Each named turn below is shown by a few rows before and after it. Which turns, in which order, take the first row of each later pair to the second? The first pair is answered.
Q (before -> after):
[ 14  -1  -4  28   5  13  25  -4 -12] -> [  2 -11 -16  -1  -6 -12 -23 -21  22]
[ 3 -2 -9 -7 -8 -1 -1  6 10] -> [ 6  0 -4  1 -5  4 12  8  2]
[15 -4  3 20 -3 -8 -3 -5  3] -> [ 14  -1  -5  12  -6  -9 -17   4   2]
[-21  -5  13 -12   0   2 -21  15  -2] -> [-15  -5  27   6   8   8  14   7 -10]
S (before -> after):
[ -7  -8  29  11   6   9  25  -4 -15] -> [ 4 -5 18 16  7  6 34 -8 -7]
[ 3 -5 12 -2  3  3 15 -8  5] -> [ 1 -4  4 16  3 -4  9 -7  4]
[-12  -5   7   7   0  -8 -18 -13  -2] -> [ -5  -5  12 -19   1   1  -3 -17   4]
[ -7   3  -4  -7  -6   4 -16  12  -5] -> [  7   5  -7 -18  -4   6  -1   6   3]
V (before -> after):
[-14   1 -13  24  -5 -15 -34   8  -5] -> [-22  -1  22  15   1   7  -8  15 -30]
[ -6  13 -11  12  -4  14 -23  18 -24] -> [ -2  14  -8   8  -2  20 -14  19 -28]
[  2   0 -15 -14  -4  -3 -21  -8   9] -> [-14  -7   9 -11  -2   0 -23  -6  -3]
[ 12 -17  11 -34  -1  -2  39 -24   9] -> [ 17 -16 -15 -26  -5 -21  15 -31  28]

Each pair is 2 to 4 turns apart.
[ 15   9  -9 -11  -2   3  15  -6   6] -> [-11   2  -3  -3  -8 -10 -22  -4   5] : V S
[  9   4   6 -24  -6  21  10   1   3] -> [ 15   6 -26  14  -7   2  -5   1  12] : Q S Q
[-1  3 14 -1  3  0 14 -3 -3] -> [ 10   9 -12  -8  -2  -1   0   7   2] : Q V S Q
[  9   8 -11  -9   8  10   6   3  -2] -> [ -6   4  -9  14   7   2 -11   4  -7] : S V
[  1  -1 -15  17  -7 -19 -11 -16   0] -> [ -1  -3  -2 -29 -12  -7 -10 -14   4] : S Q S Q
[-3  7 10  9 12 21 33 -4 -8] -> [-24  -4  17 -25   2   7 -10 -13  12] : Q V
[ -7   2  -2  38   2  -6   1 -14  -3] -> [ -7   4  -7  37   2  -1  -3  -3 -13] : Q Q
[ -4  -1   2  21   5 -14  -3  -8  10] -> [-10   4  10  15   4   4  -6  13 -15] : Q V
[-15   0  -1  18   7  -1 -17   5 -13] -> [-15  -7  22  -8  11   5   3 -10  -5] : Q S
[-13 -10   9  -1   0 -12  -3 -22  22] -> [ 5  4  6 -5  4 17 31 -1 -5] : V V Q Q
[  8  -3   3  23   6  -1  26 -16   2] -> [  7  -3   7 -31  -2   7  12 -14  12] : Q V S
[  2   1  -8  18   3 -11   0  -8   6] -> [-13  -2   6  -6  -1  -1 -17   4  -3] : Q Q Q S
[-10   2   8   5   5  -2   3   4 -14] -> [-11   2   5   2   1  -4  -6   7 -14] : Q Q
[ -7   0  21  17   1  -1   3 -12 -14] -> [ -8   1   8 -19  -8  -2 -21  -6  -3] : S Q
[ -3   2 -19  12   6 -14 -10   8   0] -> [-12  -5   1 -15   4 -13 -15  -2  10] : V Q V Q
[-21  -6  14  -6  -2  -9 -21  -3   5] -> [ 11  10  -5  -1   5  15  19  15 -11] : Q V
[ -5  -8  -9  19   1 -12 -15 -14  22] -> [ 8  1  7  8  8 21 28  2 -9] : V Q Q V
[-12   8   7  14   4   7   5   5  -9] -> [-16   6  10 -11   1   9  -7   5  -4] : V V V S
[  2   3 -12  -8  -4 -11 -12  -6  12] -> [  0   7 -12  20  -1  -7  -7   4  -5] : S Q V V
[ -7  -4   4 -14  -1   4  -9   3  -6] -> [  2  -5   7 -12   3   7  10  -4  -4] : V Q
[ 9  7 -9 15  1  7  7  5 -4] -> [-9 -4 17 -9  0  7  1 -6  1] : V V S Q
[ -7  -3   6 -10   1  -1  -4 -13  11] -> [ 7  7 -8 -8  3 12  7  2 -3] : Q S
[ 11 -11  -7   0   2  -9  -1  -8   5] -> [ 12  -5  -9   2   2   4  -2  10 -13] : V Q V V
[ -8  -9  11 -16  -5  -6  -7 -12  12] -> [-11  -8   8  19  -2 -11  -4 -11   5] : V V S V
[-13  -3  24 -18   3  10  -4   9 -18] -> [-16  -5  24 -23   1   7 -11   6 -13] : Q Q
[  6   3 -26  16   2  -7 -18   8  -2] -> [  1  -4  -3  34   8 -11   3  -8  -1] : Q V
[ 16   4 -18 -17  -3  -5  -6   2   1] -> [ 13  -1 -20   5  -1 -16  -8  -6   6] : Q V
[16  5 -6 -6  4  3 11 -7  7] -> [10  5 -7 19  5  0 10 -5 -1] : Q S Q
[  7  14 -18  -5  -4  16  -3   8   0] -> [  4   9   0 -22  -3  20   6  -2   3] : V V S
[ -3  -2  -6  32  -6 -22 -18  -9  16] -> [21 12  1 -9 -2 20 28 15 -9] : S Q V
[  4  18  -1  14   2  10   9  12 -13] -> [-13   2  11   8  -1 -14 -11 -13  13] : Q S
[ -3   0  11  -2  -1   5  11  13 -10] -> [  2  -3  -5 -12  -6 -11  -1   0  15] : S Q
[ 15   9 -17  -6  -4  12   6  20 -12] -> [ -7  -1 -10  27  -5 -11 -17   8  -5] : Q S Q
[  8   4 -12   6   2  -1   6   2 -10] -> [  3   5 -12   2   1  -1  -3   7 -12] : S V V
[  9   7 -17  -4   0  -7  -8 -15  20] -> [-13   1  26  -8   6   6   5 -10  -6] : V V
[ -9  -6  21   2   4  17  18 -10  -4] -> [  6  -2 -11 -19  -3   5   0 -17  22] : Q S
